In the data rows, 50 means zero.
What is the hidden score of each row? Scores go from 0 to 40, and 20 is about the middle. The score is a weighted sum of the row's numbers plus the product of two more (or one squared), each taken from its middle value.
67:39:61:71:75:70:65:42:74:41:45:60:44:60:60:32:77:34:20:68:49:15:80:40:71:35:80:70:79:60:53 ~ 18
49:69:56:42:49:58:57:73:51:62:56:48:60:63:47:45:69:61:59:68:42:66:40:59:45:61:52:26:38:51:46 ~ 14
75:50:27:51:58:38:41:55:20:40:44:53:79:89:33:62:70:15:65:28:55:58:37:65:59:28:68:27:35:46:36 ~ 23
82:58:43:65:95:28:11:43:99:39:86:31:63:57:63:33:48:0:53:36:52:4:67:83:74:0:82:83:76:51:0 ~ 18
49:67:40:42:61:37:38:56:61:62:74:41:44:50:43:49:47:66:77:39:48:59:60:78:46:52:44:48:52:37:32 ~ 18
71:20:60:62:83:65:23:53:80:47:79:31:67:77:33:48:52:5:38:48:55:19:54:64:80:33:62:67:86:74:12 ~ 16
64:59:71:65:58:58:65:62:79:48:56:40:61:54:54:28:70:56:48:85:41:24:74:57:57:37:70:58:64:55:39 ~ 19
40:76:90:80:43:58:81:51:74:20:30:24:85:68:61:64:92:54:30:53:53:43:56:24:38:44:89:47:54:60:39 ~ 11
48:58:51:49:44:47:55:20:56:61:52:32:32:26:53:50:42:64:54:38:52:67:75:50:32:43:32:65:46:39:54 ~ 22
45:58:48:34:24:48:65:65:11:59:40:56:59:63:28:56:57:64:60:54:33:85:14:45:25:66:33:25:41:48:62 ~ 21
68:65:28:45:67:59:58:40:34:68:49:45:44:78:35:43:56:46:64:34:43:79:65:57:32:49:47:39:55:44:51 ~ 18
58:78:43:51:53:38:60:35:62:50:56:45:48:57:38:43:44:73:89:45:40:56:70:64:30:42:43:46:37:18:49 ~ 20
45:59:38:39:34:54:48:56:31:61:42:63:43:43:39:41:51:70:63:57:30:65:34:57:38:56:31:27:34:31:59 ~ 21
55:36:37:37:66:37:36:30:46:49:62:55:37:51:54:63:46:36:53:33:78:45:63:62:69:35:47:58:44:39:42 ~ 16
48:64:66:60:47:37:68:62:51:42:57:22:78:71:50:75:73:52:48:48:42:62:44:43:40:60:73:41:39:47:40 ~ 17
60:66:60:40:37:77:50:51:48:53:59:16:54:51:26:28:46:59:63:32:11:87:15:58:38:66:37:21:53:48:33 ~ 23
54:55:32:22:34:0:40:28:20:69:73:94:35:46:85:98:48:10:21:28:92:75:17:15:65:59:72:39:40:16:39 ~ 28
58:61:24:24:71:57:21:49:57:67:80:47:35:58:38:31:35:45:79:34:46:50:44:85:73:59:27:20:48:41:33 ~ 23
73:32:35:50:72:45:38:44:61:51:50:71:35:52:54:25:59:27:48:41:56:25:78:66:77:24:63:69:73:50:54 ~ 22
59:60:22:57:69:55:36:43:38:55:39:57:46:74:44:61:32:41:74:25:44:57:59:70:44:38:44:45:40:44:61 ~ 17
58:46:38:35:42:38:35:61:16:73:56:61:37:51:36:74:28:45:68:36:45:71:29:55:32:65:26:49:36:29:53 ~ 23
42:61:56:50:30:48:63:58:31:47:34:47:53:49:48:58:56:68:54:57:41:75:37:39:18:58:41:49:34:47:62 ~ 14
51:26:46:45:61:57:33:41:56:51:61:44:25:34:42:64:11:30:46:42:71:38:53:48:58:60:23:68:62:47:56 ~ 25
47:29:41:49:46:50:33:52:48:47:46:65:39:44:59:54:33:33:47:55:63:34:49:55:73:55:49:54:73:68:53 ~ 26
49:38:45:55:55:38:55:32:52:47:49:58:39:38:64:59:48:41:43:37:61:44:75:39:58:48:55:71:50:45:56 ~ 18
47:38:98:80:28:30:78:53:54:20:27:36:72:48:68:77:72:31:3:52:83:37:50:1:39:56:91:76:65:71:45 ~ 24
57:49:34:33:69:24:55:15:35:53:40:74:29:57:67:69:65:48:47:41:83:57:82:39:66:16:42:51:10:10:68 ~ 18
65:30:41:56:59:33:51:38:44:56:51:48:34:45:47:44:47:35:63:41:55:55:85:48:44:46:48:74:82:49:63 ~ 23
62:40:35:36:52:43:32:32:47:78:69:49:25:38:57:40:28:37:63:35:57:55:78:58:62:57:38:68:70:47:46 ~ 19
44:64:31:55:54:42:51:44:46:41:42:52:52:57:47:59:38:52:60:41:55:43:46:53:43:29:50:38:30:42:52 ~ 22
50:53:28:29:70:37:30:52:61:70:81:61:24:50:58:40:48:46:76:56:57:53:71:79:72:50:40:52:55:28:46 ~ 21
43:43:48:44:29:43:48:71:24:61:45:79:45:34:39:56:41:55:51:61:54:60:26:50:41:64:33:46:42:43:63 ~ 22
48:66:38:42:46:47:36:54:45:58:61:56:38:51:55:52:48:56:61:52:42:59:40:57:53:65:40:41:43:40:38 ~ 19
26:52:82:76:24:68:54:59:56:34:33:18:59:23:38:37:35:67:56:60:28:49:35:43:10:62:39:72:73:84:62 ~ 26
47:60:50:48:43:51:58:56:37:50:49:54:66:64:37:57:54:52:58:46:42:66:31:42:40:64:53:20:34:51:37 ~ 17
65:66:47:23:44:29:70:38:53:61:68:54:53:74:55:62:75:51:53:31:64:81:42:45:41:69:48:19:28:9:42 ~ 7
58:50:41:39:35:20:42:61:24:53:59:55:44:53:51:71:38:41:71:35:61:60:34:58:48:55:52:34:42:30:40 ~ 21
32:85:99:88:10:62:99:57:47:0:14:24:99:57:55:59:99:68:1:68:55:47:21:0:30:57:99:40:64:79:34 ~ 20
61:23:56:43:74:52:44:58:74:41:85:50:41:53:66:43:41:29:54:65:61:18:54:71:75:53:46:38:74:40:37 ~ 25
51:55:57:57:38:76:66:42:54:58:45:48:49:45:55:42:52:32:20:41:54:54:52:17:45:62:68:66:68:64:55 ~ 16
50:61:44:43:38:65:53:33:39:59:54:47:39:45:42:52:39:52:52:36:37:76:54:47:37:54:38:59:54:49:54 ~ 16
51:46:40:29:27:41:44:55:19:80:42:77:38:36:31:45:34:59:59:63:41:77:31:49:37:66:26:48:31:36:62 ~ 20
34:26:52:55:52:35:33:28:47:40:47:56:31:23:50:64:16:29:37:38:72:27:58:34:57:40:48:94:60:66:60 ~ 22
54:36:35:41:60:46:37:45:49:56:55:64:34:49:52:48:35:48:60:47:59:51:61:62:63:61:30:41:58:45:56 ~ 22
64:33:48:39:64:58:47:59:45:58:55:36:42:67:44:60:45:32:61:27:58:55:57:65:50:63:40:49:68:47:40 ~ 26
37:49:51:55:43:63:42:49:63:47:56:38:33:23:65:45:37:73:55:59:48:46:62:59:42:55:38:66:54:49:51 ~ 19
60:44:60:18:53:48:52:70:51:67:62:70:54:56:45:35:82:56:33:82:59:49:35:58:76:51:64:25:55:56:56 ~ 18
51:40:63:49:45:71:23:64:38:42:46:24:66:53:31:43:28:26:38:39:46:50:17:46:40:53:37:56:63:78:49 ~ 18
52:53:76:69:52:58:75:67:61:38:44:34:68:59:70:38:73:45:25:60:45:34:63:32:58:50:83:58:74:70:42 ~ 22
37:45:73:58:66:74:45:43:97:32:58:32:58:42:55:26:70:67:40:82:52:22:60:59:81:42:54:61:63:68:41 ~ 20
39:43:65:41:39:71:49:55:62:70:47:53:48:41:60:35:53:77:39:66:25:67:43:58:43:67:30:36:34:35:63 ~ 14
29:87:59:70:49:81:64:26:73:34:29:29:67:46:33:22:61:96:66:47:14:60:55:50:33:39:40:37:34:41:50 ~ 18
47:20:32:41:75:27:15:55:59:49:75:64:15:33:60:47:16:16:63:44:72:21:67:69:83:50:40:71:67:42:49 ~ 20
57:31:38:42:51:56:59:52:50:55:49:66:35:52:52:47:56:56:51:55:57:53:67:51:49:47:39:53:56:45:61 ~ 20
66:72:77:64:32:83:92:68:66:45:50:20:75:52:46:20:92:71:45:60:29:77:51:61:31:45:68:48:74:68:41 ~ 22
55:68:49:61:53:37:72:48:58:37:31:68:61:67:44:42:79:76:66:72:48:33:70:59:44:28:68:44:30:40:59 ~ 15
63:45:46:60:53:38:63:35:59:50:69:38:40:60:53:51:43:44:70:46:43:46:74:63:37:49:49:43:73:35:58 ~ 24
43:65:75:66:29:68:78:46:41:31:21:69:74:46:43:44:77:74:0:72:42:37:25:12:51:41:68:36:36:54:64 ~ 25
61:49:47:48:69:55:58:43:53:53:59:63:45:67:57:31:66:36:42:42:50:44:73:52:58:36:65:49:65:41:52 ~ 18
55:24:25:17:47:38:27:66:36:96:75:83:0:8:57:41:6:42:59:50:56:59:50:62:63:56:6:74:38:29:61 ~ 28
71:48:4:23:78:18:16:59:21:82:78:86:32:65:43:66:34:20:75:41:61:50:44:72:85:39:44:31:34:21:44 ~ 36
52:33:39:42:36:40:54:39:34:64:44:96:34:42:56:53:51:50:42:54:69:48:56:37:69:56:51:59:48:51:69 ~ 25
46:42:59:54:71:71:38:47:65:36:48:26:50:43:48:65:22:36:40:42:72:40:41:46:50:59:39:67:57:60:31 ~ 22
41:74:48:66:52:47:61:42:51:36:42:49:67:61:50:52:66:78:63:56:47:53:66:54:35:40:60:43:31:55:57 ~ 14
47:48:44:35:38:16:69:45:34:55:49:64:46:59:53:73:64:50:53:47:73:58:49:49:37:46:57:44:25:26:63 ~ 21
46:50:84:67:37:80:72:51:64:30:21:49:67:47:51:43:65:49:15:57:53:45:42:14:49:58:73:61:67:85:56 ~ 16
37:44:59:54:37:62:45:50:57:49:56:46:39:36:53:48:38:55:45:50:43:50:50:49:43:63:44:65:73:71:49 ~ 15
45:55:51:58:38:48:61:47:36:45:34:54:45:41:38:58:42:84:68:65:42:59:48:53:24:40:26:58:34:32:70 ~ 25
45:66:71:70:45:66:59:56:53:40:37:22:66:51:46:61:50:64:49:45:38:58:44:44:30:55:54:45:40:58:39 ~ 21
57:83:77:77:56:50:56:54:61:18:34:38:93:73:56:52:77:42:31:45:43:27:32:31:64:34:99:37:68:73:20 ~ 25
67:48:10:0:62:27:8:44:31:99:81:80:10:42:46:57:15:35:70:23:58:75:52:65:70:47:13:47:21:11:47 ~ 17
16:52:84:70:47:70:47:26:80:31:37:25:54:5:53:33:42:84:32:63:49:46:54:27:29:49:34:85:59:63:53 ~ 17
35:63:41:43:61:61:34:36:52:60:60:59:49:39:52:48:57:64:58:49:51:60:36:52:50:58:43:49:42:48:36 ~ 33
25:79:59:57:15:49:57:79:34:46:39:63:60:41:31:53:43:75:48:64:32:62:0:33:37:84:46:20:14:52:40 ~ 15
52:77:56:55:52:52:60:27:60:42:43:30:65:50:52:46:58:69:59:34:43:61:56:49:24:34:37:28:26:28:57 ~ 18
63:51:39:45:45:24:59:52:22:44:37:53:46:74:39:69:47:47:74:44:53:59:52:59:33:38:38:38:32:32:74 ~ 23
49:68:85:93:36:55:85:61:58:11:31:24:88:64:51:58:73:43:11:52:56:29:32:9:44:53:99:51:73:83:43 ~ 26
57:47:38:40:52:35:47:55:50:47:50:62:48:68:58:60:60:61:65:68:65:36:60:74:56:30:50:38:33:36:57 ~ 14
36:44:67:62:34:77:66:32:43:47:34:35:55:35:55:40:63:83:30:56:34:65:41:33:23:50:36:55:53:61:66 ~ 22
28:56:74:73:39:68:44:49:53:30:31:30:63:31:53:44:43:70:44:61:32:38:45:42:30:48:44:68:55:82:49 ~ 17
42:27:71:47:25:57:75:70:50:50:35:44:50:43:55:43:71:62:41:79:33:64:43:47:35:61:49:61:58:69:67 ~ 19
49:57:58:58:41:47:61:49:51:53:51:55:49:48:48:59:52:48:45:54:48:57:64:43:36:60:57:56:61:48:59 ~ 20
45:48:61:64:64:63:47:44:67:37:41:18:70:52:57:64:45:32:28:40:68:44:44:32:49:53:66:65:57:70:36 ~ 18
58:25:22:26:71:20:10:46:54:66:85:56:22:35:54:59:26:21:64:41:73:35:58:74:88:47:40:65:69:41:27 ~ 24
62:30:32:47:63:35:56:71:58:42:69:62:36:59:45:40:33:56:83:70:53:28:66:80:53:43:41:40:41:34:63 ~ 21
58:61:60:63:50:75:68:63:32:30:17:43:85:59:27:46:91:66:45:62:38:62:37:45:46:37:68:29:34:70:54 ~ 24
71:37:36:7:76:43:58:42:66:83:89:63:28:63:66:28:72:53:62:58:62:68:77:81:71:42:36:48:59:11:44 ~ 18
55:68:49:37:45:55:57:53:31:58:44:31:68:69:37:54:84:71:57:56:33:91:29:56:27:46:51:28:29:41:52 ~ 14
59:50:44:52:64:75:51:54:47:51:43:35:44:63:37:30:62:64:62:37:29:63:64:64:46:40:35:40:57:50:63 ~ 22
56:49:36:51:76:53:31:45:50:45:57:47:44:64:54:56:40:25:54:29:57:35:58:58:69:41:63:43:51:43:27 ~ 20
39:72:55:68:57:34:41:40:53:43:61:29:63:56:53:71:45:48:47:30:45:49:44:53:39:44:65:57:35:41:30 ~ 16
66:51:23:39:55:41:43:62:22:49:40:80:62:81:37:64:65:31:47:51:54:49:27:58:65:43:67:21:32:44:59 ~ 18
51:33:48:34:49:20:50:61:56:60:69:63:24:45:65:67:33:37:60:44:65:46:53:60:61:67:44:60:58:35:50 ~ 18
41:53:75:51:33:61:57:58:60:45:51:39:61:39:64:56:68:67:29:60:40:58:41:44:44:71:58:53:64:60:42 ~ 16
46:48:48:47:51:53:51:48:45:48:48:41:55:63:58:59:56:44:49:48:46:57:41:53:50:51:61:47:49:60:45 ~ 14
65:68:27:59:95:55:17:38:74:48:61:40:55:64:39:38:35:11:64:12:39:38:59:66:57:25:57:64:63:45:14 ~ 18
37:50:85:65:43:60:76:53:85:37:34:48:57:33:58:25:85:76:40:82:44:32:67:31:46:41:66:62:67:73:63 ~ 17
47:53:37:49:62:63:19:48:59:55:67:45:42:41:43:25:23:43:58:30:44:40:47:64:62:66:38:44:70:70:45 ~ 25
60:72:51:62:69:46:37:58:54:60:63:18:70:67:35:47:43:48:82:33:31:63:59:79:40:38:49:48:48:42:28 ~ 20
47:43:42:22:43:39:44:39:39:60:46:74:48:46:63:63:83:54:21:58:79:59:49:28:79:46:57:46:38:44:55 ~ 27
53:71:27:65:54:37:54:50:49:44:52:57:51:60:49:45:50:46:67:51:44:36:65:58:56:40:73:60:52:49:41 ~ 19
44:51:55:52:30:45:56:58:35:53:37:42:59:58:43:51:43:64:56:55:31:68:31:47:27:59:40:44:33:50:60 ~ 17
49:47:85:79:44:57:58:69:64:29:50:12:74:58:60:65:53:38:32:43:48:41:50:39:34:73:71:64:76:80:34 ~ 19
37:28:35:45:55:39:35:55:43:47:49:72:40:47:56:57:50:40:47:66:61:27:42:53:72:58:56:49:48:53:50 ~ 21
50:63:38:47:47:41:34:77:28:58:63:48:69:71:41:61:47:35:58:34:37:60:19:63:55:63:67:32:51:52:33 ~ 20
56:84:30:57:73:43:45:60:57:53:59:63:74:69:39:28:58:49:67:57:36:33:46:75:69:29:78:25:36:48:37 ~ 29
35:45:48:57:53:49:43:31:51:53:52:51:34:31:60:53:35:58:54:39:67:45:73:48:48:44:41:74:43:41:51 ~ 18
54:48:35:34:62:43:40:40:42:54:53:59:56:68:51:56:68:41:53:52:66:43:60:57:67:27:49:36:31:41:43 ~ 23
52:56:45:41:49:53:52:52:33:55:38:50:61:63:43:43:76:61:48:60:53:55:34:54:60:39:56:29:36:54:51 ~ 23
41:16:50:50:57:16:28:40:62:44:60:58:22:14:76:69:28:26:46:50:75:15:73:55:70:41:43:90:62:52:48 ~ 19
56:41:57:75:54:72:45:40:53:27:24:39:56:52:42:50:53:57:40:46:50:31:70:39:43:32:56:64:59:81:72 ~ 19
63:31:16:17:50:6:36:48:36:73:79:84:38:59:62:69:58:29:73:57:70:64:53:80:78:34:45:46:25:12:47 ~ 27
68:52:40:48:34:46:52:86:19:60:59:54:54:68:31:40:35:31:57:40:38:63:30:57:44:76:63:36:66:69:50 ~ 24
44:94:44:58:48:42:60:76:35:41:41:51:77:70:32:51:61:78:69:61:32:62:26:54:44:51:74:15:24:47:32 ~ 21
26:84:86:77:22:54:83:59:40:19:14:34:99:57:57:82:87:65:20:55:50:62:10:21:29:52:84:50:38:59:41 ~ 18
53:53:30:55:67:38:37:36:34:47:47:46:59:72:50:77:48:24:52:22:70:51:48:36:50:36:64:43:33:37:34 ~ 20
47:47:43:45:36:61:57:64:31:61:41:62:52:56:35:38:57:85:64:72:33:65:41:56:37:55:33:32:28:41:62 ~ 20
37:70:70:77:43:59:60:67:55:17:33:22:76:52:49:52:60:64:55:46:24:45:27:48:35:51:64:42:36:69:33 ~ 18
47:39:71:50:44:74:63:52:70:39:48:41:48:45:60:28:61:58:41:69:36:42:61:45:58:48:42:49:62:65:61 ~ 19
58:38:52:49:16:53:68:84:16:51:41:61:55:57:37:49:63:54:55:77:27:64:25:50:38:60:51:37:60:65:72 ~ 23
35:73:58:83:52:70:45:39:52:27:34:13:76:46:45:58:54:64:57:48:35:51:52:39:26:42:60:70:37:77:34 ~ 15
40:73:52:44:41:82:46:37:30:68:39:29:58:60:37:39:61:70:55:39:33:95:25:43:28:50:37:24:34:41:41 ~ 19
43:59:45:52:58:31:48:45:48:36:37:48:55:62:55:64:65:66:57:58:59:54:53:58:45:39:54:37:24:34:47 ~ 12
53:50:67:79:72:62:50:36:75:34:39:35:55:45:63:45:55:50:27:54:53:23:81:33:53:39:70:79:68:65:44 ~ 19
54:48:35:15:49:41:44:60:51:74:69:68:38:51:70:57:52:43:52:53:64:64:40:65:67:61:47:42:55:32:40 ~ 21
65:22:28:20:69:15:27:53:64:73:91:76:12:35:70:54:19:11:73:38:58:30:57:65:88:51:44:57:47:18:41 ~ 23
37:36:81:62:47:83:48:49:70:39:45:21:47:32:55:34:54:73:37:61:30:57:61:56:27:53:29:73:75:71:61 ~ 15
47:48:70:69:59:81:36:56:81:28:48:11:74:43:40:44:48:47:32:54:41:29:33:57:57:44:56:59:61:88:33 ~ 20
36:48:64:58:23:63:54:50:38:32:33:48:72:35:46:51:42:64:41:55:38:60:12:33:25:55:45:37:28:61:52 ~ 20
50:65:63:56:56:75:72:16:82:42:55:17:61:57:56:40:72:76:42:53:41:68:69:48:30:44:45:44:42:33:55 ~ 10
63:40:55:65:72:36:51:45:77:41:71:64:43:46:73:53:47:22:48:46:63:7:76:51:72:40:66:69:69:40:36 ~ 24
72:31:50:56:69:44:47:61:62:57:66:52:43:53:59:46:50:16:55:48:48:23:86:64:67:36:63:69:87:48:42 ~ 26
53:57:69:67:41:70:65:33:52:41:32:51:57:49:51:51:76:54:15:51:50:58:51:18:47:57:66:58:52:62:60 ~ 11
63:38:54:57:57:39:44:65:74:51:75:55:39:52:70:56:33:14:57:48:61:21:55:60:75:71:65:56:79:54:29 ~ 19
51:29:37:32:57:52:40:44:52:57:70:60:32:49:54:49:42:37:49:57:62:36:62:60:78:54:50:45:55:52:55 ~ 17
35:32:55:67:39:13:48:48:56:37:68:49:37:31:73:77:18:39:55:47:67:25:64:45:59:57:53:72:53:45:41 ~ 19
60:55:14:26:44:41:48:57:10:86:45:83:23:47:29:47:43:67:85:54:35:77:73:72:43:51:21:54:36:24:72 ~ 23
60:54:39:35:46:57:60:31:32:61:34:53:41:64:34:42:60:73:63:57:44:76:53:52:31:47:25:43:33:30:71 ~ 15
48:57:37:31:19:35:33:59:24:75:62:69:50:45:46:61:56:42:48:46:56:77:24:41:52:67:58:37:38:44:31 ~ 17
49:65:38:66:46:34:72:42:20:35:15:65:60:83:24:63:44:64:60:41:53:48:58:30:21:40:52:41:25:42:80 ~ 33
61:44:39:48:68:51:47:61:54:55:60:33:52:69:54:46:46:33:62:42:55:47:58:64:52:48:53:56:60:46:31 ~ 19
48:61:57:59:36:53:68:67:56:51:58:45:66:50:47:43:62:53:39:60:29:58:46:53:45:72:74:49:63:64:52 ~ 21
79:22:18:8:73:10:23:33:45:90:93:81:6:48:64:54:38:24:66:34:69:55:70:67:70:31:32:60:41:11:48 ~ 17
81:57:45:44:73:49:42:60:58:66:64:48:59:75:45:23:75:30:58:50:37:42:55:75:70:27:74:53:80:53:17 ~ 23
65:52:49:52:73:60:49:31:45:51:39:65:54:64:53:40:68:36:41:44:69:44:74:49:69:27:67:60:53:52:48 ~ 21
44:48:60:51:51:77:62:42:70:49:55:25:47:44:59:33:58:62:47:57:36:58:62:52:42:61:45:60:62:65:46 ~ 13
70:55:40:38:54:66:59:61:42:70:57:44:62:86:39:40:79:48:59:49:43:77:63:63:55:56:60:41:60:55:47 ~ 13
45:75:50:64:46:66:45:38:54:53:56:34:55:47:44:47:30:62:68:38:27:63:51:49:29:54:47:51:51:59:40 ~ 17
27:36:71:52:17:62:79:45:29:44:19:54:51:35:44:53:53:82:10:69:58:64:41:16:25:47:36:62:42:63:94 ~ 32
61:46:13:38:71:35:45:53:42:49:45:59:50:71:33:54:47:40:80:38:47:52:52:79:53:37:39:27:35:30:59 ~ 23
48:61:52:53:39:66:64:44:42:60:39:54:45:38:43:38:51:78:56:63:23:67:53:47:25:57:25:42:43:30:61 ~ 22
53:53:53:56:40:27:55:36:55:47:63:58:48:41:76:65:51:42:46:37:63:50:69:42:48:46:64:54:48:31:46 ~ 18
48:43:37:49:63:63:0:47:46:65:64:33:36:36:32:62:0:24:51:17:66:44:43:53:49:64:21:79:74:69:20 ~ 21
85:17:39:26:71:26:53:57:55:73:73:64:26:61:63:34:57:16:52:49:75:32:86:77:79:31:57:77:90:44:57 ~ 25
48:55:15:23:64:52:37:46:61:76:71:67:23:37:54:42:45:58:71:53:48:59:62:71:69:54:30:43:37:20:45 ~ 27
49:52:56:59:41:65:49:53:48:58:55:52:56:47:50:59:31:25:26:28:45:65:46:22:41:76:62:64:74:76:38 ~ 16
49:59:29:39:73:38:31:20:51:68:63:41:34:32:51:51:29:59:78:29:56:60:68:58:41:34:29:55:40:31:47 ~ 24
45:40:51:37:27:60:57:57:22:59:44:51:58:57:40:42:61:59:43:62:42:74:17:53:44:62:43:32:46:57:63 ~ 18
53:61:38:56:58:56:66:40:49:50:44:43:49:63:40:39:48:61:61:46:33:52:67:57:40:49:53:40:54:50:62 ~ 26
57:36:34:26:37:19:56:62:32:72:65:77:30:41:57:66:39:29:54:47:68:71:50:50:47:62:40:45:44:29:63 ~ 18
62:28:76:52:60:81:76:37:71:37:30:61:45:44:57:40:71:47:14:48:70:32:78:18:59:38:62:66:75:69:68 ~ 23
42:68:50:54:48:46:54:43:42:51:52:30:56:56:51:67:54:61:57:41:46:67:48:44:31:51:52:47:33:44:47 ~ 14
46:64:53:55:35:31:49:45:21:43:34:45:59:63:37:79:43:56:60:29:54:65:32:33:16:43:40:47:39:42:49 ~ 23
53:70:41:72:76:49:41:77:60:34:48:25:79:58:24:33:44:48:99:44:19:45:54:88:47:25:53:35:36:57:37 ~ 27
48:63:58:63:48:47:66:32:66:45:43:42:45:49:54:57:56:70:45:53:49:47:73:43:38:44:60:53:45:50:56 ~ 23
42:68:71:77:36:53:42:52:64:41:48:4:61:38:50:58:36:55:51:42:33:55:45:41:25:68:55:67:66:73:34 ~ 20
36:68:67:74:48:75:42:55:55:43:41:19:68:44:45:43:44:61:44:39:32:53:43:42:28:66:52:64:53:70:30 ~ 15
51:52:58:50:45:55:64:49:74:49:65:49:50:45:66:31:56:66:49:73:48:52:67:55:49:60:50:51:59:47:58 ~ 15
42:27:69:41:65:42:42:48:65:37:54:39:47:41:61:56:39:55:48:68:65:30:46:65:60:40:27:60:47:51:44 ~ 18
47:62:43:68:51:52:58:56:53:42:37:54:55:57:46:45:55:61:51:57:43:40:61:51:46:47:69:44:47:64:54 ~ 19
45:42:49:49:48:81:33:56:41:46:34:43:35:38:23:17:32:57:68:43:13:44:43:67:38:46:18:60:57:65:65 ~ 23
24:28:60:52:22:7:42:28:44:37:44:77:23:8:96:90:21:26:6:44:93:30:44:4:56:73:56:88:58:58:60 ~ 12
46:40:47:27:64:41:39:39:80:55:78:61:33:34:87:48:59:46:43:55:76:37:69:57:81:40:49:57:45:25:42 ~ 36
47:35:44:49:56:45:48:45:49:46:49:45:40:46:57:56:46:53:50:49:55:49:63:56:57:49:44:63:64:55:48 ~ 21
53:55:70:66:56:75:76:54:65:35:42:33:62:63:51:41:72:61:41:65:32:43:59:47:50:45:54:43:59:57:54 ~ 19
44:65:27:40:67:53:46:34:56:63:43:55:40:51:47:34:57:79:79:47:35:52:87:67:49:30:36:50:24:34:56 ~ 17
47:47:37:44:43:32:46:42:42:69:60:53:31:36:46:53:43:55:61:52:56:63:69:57:47:49:39:74:54:40:60 ~ 18
28:59:59:60:49:54:39:46:55:40:42:31:61:39:55:69:43:60:46:46:55:46:43:40:47:46:54:59:43:62:31 ~ 19
78:45:23:12:58:50:45:49:51:98:85:55:23:53:47:28:47:51:76:40:42:79:69:84:51:58:19:45:53:11:54 ~ 18
53:54:48:46:46:36:49:64:28:49:47:51:60:55:48:62:56:52:58:55:46:67:27:49:45:56:51:27:40:44:38 ~ 24
44:48:41:55:35:50:52:61:42:53:53:61:46:36:38:38:25:42:50:48:40:42:44:41:40:71:48:50:56:59:54 ~ 24
46:50:53:46:31:61:40:55:31:54:45:40:49:42:30:46:41:54:55:47:26:65:23:55:33:69:33:51:58:65:50 ~ 22
44:57:41:37:40:36:64:54:29:56:44:66:56:67:51:71:69:59:50:50:62:71:42:41:36:47:52:32:20:31:59 ~ 13
42:26:44:45:59:51:64:14:57:40:21:95:27:33:72:52:76:55:10:77:99:18:79:21:81:24:58:74:47:45:78 ~ 24
43:40:35:41:62:68:22:52:47:51:48:58:35:39:39:28:29:56:61:59:33:34:42:75:59:56:17:43:47:48:64 ~ 20
67:26:14:9:99:51:0:17:99:99:99:58:11:16:57:24:0:8:59:36:82:34:81:87:99:37:8:99:59:47:13 ~ 25
36:58:57:60:35:69:45:48:51:45:40:41:57:34:38:45:42:52:37:47:38:61:31:37:42:69:43:47:54:63:45 ~ 18
57:57:46:48:43:53:56:34:49:68:66:59:38:41:58:47:47:34:36:25:50:60:58:34:46:67:60:52:70:39:52 ~ 19
46:50:78:86:32:69:74:51:36:14:7:43:79:52:38:63:48:59:23:58:41:44:38:21:21:55:55:55:41:79:68 ~ 27
